In the rows, zero is written as 128.
These are runs of 6 systems, one row a step. Runs of the same system follow the same rule from any start.
P, seq 1 (10 x 20):
[[139  88 104 157  90 118 122  85  77 120 141  87  86 139 109 141 131 183
  151 127]
 [164 128 126 134 178  73 173 143 133 135 149 157 149  97  71 156 102 105
  148 156]
 [ 90 162 139 105 163 153 118 161 191  92 116 146 158 117 187 103 145 111
  122 141]
 [ 99  97 144 148  47 184 123 135  94 141 117 100 100 155 148 112 155 142
  137 103]
 [148 101 101 120 142 107 147  74  83 144 180 117 123 129  58 143  95 117
  134 104]
 [125 161 120 125 185  85 133 130 175  77 128 145 153 107 142 173 120 151
  123 182]
 [115 140 160 148  73 163 143 202 156 138  95 150 140 138 165 114 159 103
  126 127]
 [116 115 106  99  95 171 102  84  90 157 166 101 111 135 123  98 122 102
  119  63]
 [137 120 113 130 157  91 114  71 103 113 137 113 115 122  99 200 114 182
  128 165]
 [164 141 142 154 141 102 172 186 176 129  99 174 168 139 122 146 129 102
  117 164]]
Y, seq 2, 10 rows:
[[109  79 137 151 149 153 111  96 113 118  92  95 104 157 148  74 148 183
  148 141]
 [176  80 125 161 156  86 194 141 137 151 128 100 140 131  99  80 133 119
  150 137]
 [112 151 136 115 169 130 139 145 157 108 185 147 131  83 153  61 105  91
  170 131]
 [ 68 112 160 158 118 169 127 158  98  88 124 154  98 124 122 113 141 147
  190 149]
 [103  99 100 137 138 116 180 129 101 102 129 124 146 159  35 107 159 127
  137 105]
 [114 159  92 108 140  92 164 117 170  73 197 102 147 101 122 111 159 141
  138 146]
 [118 168 155 148  91 129 148 174 138 108 154 185 124 103 120 168 148 131
  162 182]
 [106 160  95 116 106 150 109 141 102 104 113 195 135 154  67 135 147 102
  114  91]
 [127 134  62 100 105 126 113  95 131  97 138  89 131 123 129 161 201 164
  116 114]
 [184 133 139 121 113 114 156 120 156 168 143 144 153 116 119 198 167 130
  117 180]]
A, seq 3, 10 rows:
[[116  57 106 160 156 155 156 167 131  74 110 110 133 126 142 113 125 118
  181 117]
 [106  77 132 126 138 131 180 157 136 113 165  65 144  81 146 155 126 105
  169 126]
 [ 88 112 178 137 125 144 179 131 130 111 192 130 145 118 120 176  87 114
  151 165]
 [ 78 127 120 158  96 145 156 138 119  47 162 144 135 163 104 172  90 132
  131 131]
 [ 98 143  82 133  80  95 148 159 114  72 140  96 131 115 105 192 134 136
  122 102]
 [109 177 133  94 104  90 138 131 116 145 155 121 145 100  88 208 131 114
   95 125]
 [113 183 139 104  97 139 102  89 124 138 142 169 142 166 101 174 120 131
   68 131]
 [161 165  83 135  71 120  92 107 121 125 100 155 115 171 114 139 158 157
   83 114]
 [196 160  79 111 125  81  90 122 122 173  94 135 119 111 111 126 155 126
  101 101]
 [172 149 141  91 166 132  74  97 135 201  92 154 131 116 151 124 128 111
   95 125]]
P, seq 4 (10 x 20):
[[124 154 193 106 149 121 132  98 163 178 137 113 144 119 157 131 151 154
  104 191]
 [151 144 151 166  95 164 110 126 129 135 120 204 110 183 134  72 102 126
  125 143]
 [156 110  45 139 137 112  96 135 101  94 116 116  99 110 125 102 112 121
  154  72]
 [123 101 143 109 177  88 142 139 121 158 107  70 136  65 125 169 161 141
  150 144]
 [109 127 207 124 152 156 161 116 161 168 131 152 159 162 130  93 130 115
  107 169]
 [124 134  99 160  97 153 113 108 132  75 151 146 104 177 151  57  96 145
  129 114]
 [133 108  86 150 116  85 132 160  82 102 135  99  92  75 101 152 120 138
  181 107]
 [ 87 129 164  87 195 115 157 148 135 150 123 118 169  86  97 162 148  94
  131 139]
 [ 78 144 164 124 117 170 138 110 171 106 123 128 155 187 158 100 152 147
   86 153]
 [150 130  96 172  43 128 141 124 100 108 164 131  93 161 112 102 118 144
  140 113]]
H, seq 5, 10 rows:
[[124 144 107 173  78 113  91 145  95  96 101 132  78 147 142  91  95 158
  132 102]
 [123 107 117 108 158  90 110 122  69 173 101  89 112  88  83 136 122 119
  134  81]
 [ 90 165 174  82 174 107 127  96 151 154 135 104 151 104 136 147 155 151
   99 170]
 [122 169 160 163  92 119 145 138 160 117 118 148 121 177 143  63 145 164
  109 169]
 [154 127  71 147 136 102 109 137  99 112 118 136  93 123 105  49 124 126
  160  86]
 [115 107 123 102 193 111  98 123 103 137 104 107 115  59 122 166 155 145
  170 138]
 [ 91 121 196 122 150 144 171 135 157 152 101 133 164 146 115 132 180 139
  117 180]
 [128 135  98 146 117 137 162 119 168  83 158 133 140 171 129  37 155 132
  129 129]
 [166 103  76 160 129 109 119 145 104  91 146 135  89  81 127 125 126 140
  201 130]
 [107  99 154 114 178 146 135 161 105 147  98 159 148  90  88 183 142  95
  161 136]]
H, seq 6, 10 rows:
[[106 115 182 109 177 117 116 116 111 156 137 103 123  71 146 184  97 131
  149 158]
 [ 72 146 198 138 134 140 159 135 150 124 113 142 159 185 124 113 103 129
   85 158]
 [110 143  82 151 101 100 143 129 135  70 154  92 115 155 131  60 105 141
  118  93]
 [134 131 120 134 126  79 118 140  79 136 156 107  81  54 113 147 105 138
  182 125]
 [ 70 155 189  99 172 132 120 132 111 156 107 166 143 115  83 159 130 117
  116 149]
 [ 72 163 119 122 108 130 141 116 156  83 118 110 149 183 122  99 173 162
   83 130]
 [172 133  88 153  76  82 148 135 111 133 157 102  91 111 110  87 160 152
  156 123]
 [153 150 127 103 177 113  96 128 103 161 134 189 112  68  90 134 136 108
  168 140]
 [ 83 139 140 108 159 164  98 131 148 105  64 156 151 148 138 156 181 148
  105 149]
 [147  95 105 147  84 136 175 132 147 136 115  83 141 166 128  85 200 144
  118 119]]
A, seq 7:
[[162 189  90 114  84  96 132 120 120 140 182 161 113 116  81  98 160 118
  127 119]
 [133 182 104  98 165 112  54 101 115 121 117 176 108  92 119 151 138 147
  130 138]
 [127 122 127 111 150 155 102 131 138 151  44 152 150 154 119 146 195 135
   97 128]
 [186 106  98 108 113 158 140  99 154 182 138 118 148 146 132  79 192 106
  112 108]
 [210 126 119 137 145 131 101  97 143 156 159 165 102  97 162 104 125 132
  166 165]
 [155  87 130 153 191 147  99 147 120 120  68 181 124 127 129 130 101 119
  163 140]
 [125  48 109 123 152 176 139 140 136 126  93  78 152 136 163 124 139 101
  135  87]
 [161  78 157 142 106 138 179 122 146 162 179  75 131 107 168 136 122 123
  154 156]
 [135 114 157 169 147 120 156 128 121 105 174 164 123 134 112 136  41 116
  160 162]
 [ 76 110 105 150 129 140 119 160 119  46 109 115 125 140 147 163  74 127
  132  97]]
Y, seq 8:
[[160 110 126 174 133 111 125 129 141 109  71 127 111 151 146 116 168 193
  144 179]
 [187 118 109 131 138 109 166 174 147 173 116 147 149 115 103  80 151  72
  137 103]
 [106 139 126  90 140 179  92 104 134 127 183 137 109  83 168  80 149 114
  169 123]
 [128  77 155 167 131 166 135 112 101 123 105 156 115 154 102 143 153 167
  170 175]
 [158 108  75 135 167 113 173 130 156 101 125 142 168 164  82  89 132  97
  115 103]
 [118 135 104 117 111 145 140 149 167  86 188 102 128  77 191 118 151 118
  168 133]
 [108 107 174 144 104 172 149 146  91 138 148 180 122 123  88 182 127 112
  169 155]
 [ 96 132  80 117 153 143 128  96 127  70 130 152 154 184  79 125 116 122
   96  95]
 [134 123  85 138  92 104 155 138 162  77 147  67 136 113 168 170 162 163
  129 139]
 [146 146 162 122 100 125 159 161 125 169 158 165 147 102 100 194 115  80
  126 139]]
U, seq 9 (10 x 20):
[[187 113 130 140 116 179 128 141 175 158 108 179 151 162 168  99 147  93
  115 136]
 [145  86  89 108 106 169 122  92 127 136 181  70 119 117 171 108 125 109
  138  83]
 [127  74 134 142 167 126 121 113 108 109 125 100 112  93 144 201 100 155
  169 161]
 [133  99 153 148 176 146 176 158 165 117 110 171 176 159 115 135 103  90
  124 151]
 [115 129 114 138  84 147 152 139 171  95 154  86 145 163 184  89 107 113
   96  99]
 [122 101 137 160  67 119 132 139  80 129 148  84  90 109 139 181  83 141
  151 118]
 [ 89 123 140 128 176 108 159 139 102 101 135 157 151 129  52 178  84 106
  132 129]
 [ 96 176 112 136 125 101 145 158 177  71  93 131 162 173 138 117 128 138
   73 127]
 [148 153 136 143  27 110 129 155 111 178 125 104 107 135 140 133 130 124
   98 104]
 [ 98 157 129  94 136 108 101  96  71 148 169 135 109  97  74 158  91 116
  126 102]]
R, seq 10, 10 rows:
[[121 114 160 123 168  82 123 110 125 153 136  53 110  81 169 127  93 152
  138 143]
 [ 85 127 199 155 171 110 151 130 124 126 123 138 132 156 115  96  57 133
  121 155]
 [ 79 132 101 150 123 118 143 138 119  63 144 106 119 160 117  56  93 132
  130  88]
 [ 91 137 115 127 117  66 144 150  93 116 140  61 102  75 107 126 139 153
  156 109]
 [ 63 174 183  99 169  93 146 135 115 142 141 139 143 100  74 141 126 122
  124 150]
 [ 63 184 124 131 118 135 135 127 142  64 135 166 141 171  98 101 150 152
  107 143]
 [138 156  84 142  66  97 135 148 101 117 126 131 106 123  80 114 192 151
  139 112]
 [138 171 118  78 146 110 107 126 115 169 145 160 128  67  86 144 182 110
  143 129]
 [111 156 142 106 155 164 105 110 159 115 111 185 146 140 133 145 191 149
  123 180]
 [179 113 106 154  84 156 144 125 142 143 106 161 132 178 111  96 196 137
  123 138]]
R, seq 11 (10 x 20):
[[202 112  97 153  73 138 134 122 128 143 180 136  96 103 148 113 148 129
  177 142]
 [155  80 134 119 176 159 123 133 111 150 138 158 127  77 120 170 125  95
  188 141]
 [109  73 132 121 170 187 159 132 173  99 118 120 178 153 153 147 148 109
  128 141]
 [160  96 128 162  63 136 190 137 158 129 159  86 144 159 159 129 128 127
  118 136]
 [165 118 132 139 100 121 140 133 107 145 192 133 112  94 130 165  59  91
  155 121]
 [ 91 103 126 126 166 156 110 149 122  78 119 144 141 112 141 202  78 105
  145 120]
 [ 91  97 129 137 104 141 163 168 145 110  82  83 169 168 139 168 135 115
   86  99]
 [135 162 133 117  59 103 142 121 130 161 172  86 131 138 142 148  94 111
   73 100]
 [127 170 133 130 118 106  75 116 103 118 141 161  99 112 137 190  50 135
  115 134]
 [106 129 113 136 148 131  88 164 109 105  41 158 135 154 116 159 106 118
  100  94]]
U, seq 12, 10 rows:
[[149 162 105 141 134  78 149 138 145 127  88 149 140 161  79  72 175 150
  102 135]
 [140 184 130 103  90  95 122 143 136 176 152 104 110  81 144  80 177 126
  130 121]
 [103 156 159 105 134 150  66 107  83 158 139 164  85  86 123 121 138 140
  162 139]
 [137 111 108 126 181 150 105  91 117 119  95 176 129 157  82  91 173 148
  143 143]
 [176 120  99 119 140 111 152 118 173 147 126  98 145 119 145  77 212 147
  132 148]
 [146 130 166 112 114 153 120 129 140 173 174 123 108  67 181 117 154 121
  172 160]
 [112  92 141 126 159 204 102 102 112 108 153 179 115 129 130 118 120 117
  178 142]
 [139  63  84 149 151 157 160 113 151  77 118 114 150 165 123 112 175 151
  150 138]
 [148 100 142 135 106 122 196 151 168 139 163  76 156 104 159 147 166 125
  145 160]
 [ 97 135 173 125 105 176 139 134 136 117 196 152 131 110 156 161  90  99
  154 153]]

Which system made each of these runs?
seq 13 (2 x 20):
[[181 110 125 135 164 130  79 121  99 160 121 163  87  78 143 120 102 121
  179 136]
 [102  95 160 119 198 157 107 129 137 136  56 141 157 145 134 159 126 126
  112 137]]
 : H
seq 14:
[[139 101 145 150  76 102 136 150  87 182  74  79 112 133 113 155 149 147
  117 112]
 [155 155 140  98 171  90 137  83 134 183 159 133 147 131  89  94  95 101
   89 118]]
 : P
seq 15 (2 x 20):
[[ 73 184 160  88 178  88 104 136 136 138 122 112 138  92 139 129  87 116
   99 119]
 [ 74 156 176 147 101 124 114 138 117 133  65 126 123 175 130 119 132 165
   82 134]]
 : P
seq 16, 2 rows:
[[ 98 161 154 113 137 160  82 116 165 102 131 140 136 129 206 158  90 135
  100 151]
 [139  93 148 172  67 146 127 157  97 152  71 121 116 174 136 162 105 130
  108 110]]
 : Y
seq 17, 2 rows:
[[116 115  71  97 145 187 110 112 154  71 138 148 160 132 142 171 163 111
  129 111]
 [157  82 110 130  99 160 133 121 150 132  99  96 152 144 168 209 170 145
  105 139]]
 : U
seq 18, 2 rows:
[[123 160 110  99 174 164  66  87 129 112 141 198 122 133 127  99 108 114
  129 124]
 [177  89  66 143 134 134 101 122 135 116  66 114 119 145 148 106 182 157
  135 115]]
 : U
seq 19 (2 x 20):
[[167 114  81 133 181  81 132 155 148 112 129 109 129  81 148  98  94 100
  155 106]
 [ 86 108 171 132 152 140 117 185 133 134  79  99 127  97 186 114 111 111
  144 116]]
 : U
seq 20 (2 x 20):
[[ 90  79 129 109 117 145 160 113 134 132 143  26 145 125 158 134 152 131
  117 102]
 [135 122 190 143 119 111 176 100 128 163 192 118 132 136 117 144  69 127
  125 171]]
 : Y
seq 21, 2 rows:
[[117 144 165 128  99 170 107 121 141 140 120 146 109 121 169 123 196 167
  148 181]
 [162  97 124 124 111 183 142  88 112 158 175 171 124 141  89 111 176 117
  161 143]]
 : U
seq 22, 2 rows:
[[140 137 118 110 138 136  62 107  92 148  88 169 114 116 112 208 130 140
  117 130]
 [146 120 109 106 149 135 108 109 157 150  60 110 164 167 143 152 167 136
   62 115]]
 : Y
seq 23 (2 x 20):
[[151 104 162 136 130 129 171  84 134 164 206 100 121 125 132  79 107 130
  151 156]
 [137 146 132 159 176 108 114 121 134  78 141 190 117 135 122 127  52 135
  145 165]]
 : H
seq 24, 2 rows:
[[ 57 140 139 126 142 141 114  96 114  81 176 105 108 138 144  74  78 142
  137 115]
 [ 93 109 117 162 134  71 154 138  86  89 108  82 108 128  81 133 122 178
  149 131]]
 : R
seq 25, 2 rows:
[[133 154 180 131 160  90 158 152 139 147 150 164 137  86 104 164 113 120
  151 187]
 [ 86 155 136 119 140 180 110 159 162  96 103 180 153 157 154  91 127  92
  111 111]]
 : P
seq 26:
[[143 143 130 137 154  85 153 179 139 126 115 144 127  69 110 127 187 140
  180 171]
 [ 92 134 147 111 149 177 134 155 139 121 118 182 141 119 112  84 197 104
  165 139]]
 : H
seq 27, 2 rows:
[[107 137 131  86 146 110  87 106  91 171 138  77  96  63 138 114 144 135
  147 104]
 [121 125 174 131 199 127  92 101 114 152  88 167 114 124 117 120 120 157
  143 176]]
 : U
seq 28:
[[147 145  94  87 165  90  86 110 102 175 111 104 114  85 110  94 147 117
  121  85]
 [130 144 156 105 191 106  75 110 128 168  78 123 111  96 156 104 139 155
  125 152]]
 : U
seq 29, 2 rows:
[[ 75 182 141  91 111 160  64 140 111 129 112 161 114 101 146 165 138 122
  117 111]
 [134 101 113 125 103 147 116 107 100 153  70 124 141 182  87 170 157 137
   81 102]]
 : P
seq 30 (2 x 20):
[[127 186 179 112 115  97 126 125 118 173 186 145 111  79 123 144 101 118
  135 160]
 [ 84 141 135 135 154 167  96 121 110  73 115 205 125 156 102 147 105 135
  140 144]]
 : R
seq 31, 2 rows:
[[ 79 118 175 116 142 173 135 138 107 153 116 162 123 122  88  93 186 119
  165 140]
 [119 121 108 137 132 139 150  83 130 101 151 135 128 178  85  55 172 158
  132 137]]
 : Y
seq 32, 2 rows:
[[102 138 141 155  54 112 150 136 120 104 169  72  96 119 159 133 131 173
  143 147]
 [137 151 140 138 135  77 145 139  88 149 141 167 121 113  48 168  83 112
  132 132]]
 : Y
seq 33 (2 x 20):
[[137  98 115 169 117 101 129 170 114 121  82  83  93 114 159  74 134 152
  163 112]
 [ 87 107 192 125 151 111 173 148  99 175 139  94 126  97  91  94 128 112
  159 130]]
 : U
seq 34:
[[125 113 146  75 134 162 118  67 125 190 141  95 141 121 124 143 194 136
  109 133]
 [183 125 133 152 123 144 130  71 145 134 147 177 127 177 117 132 130 161
  120 187]]
 : P
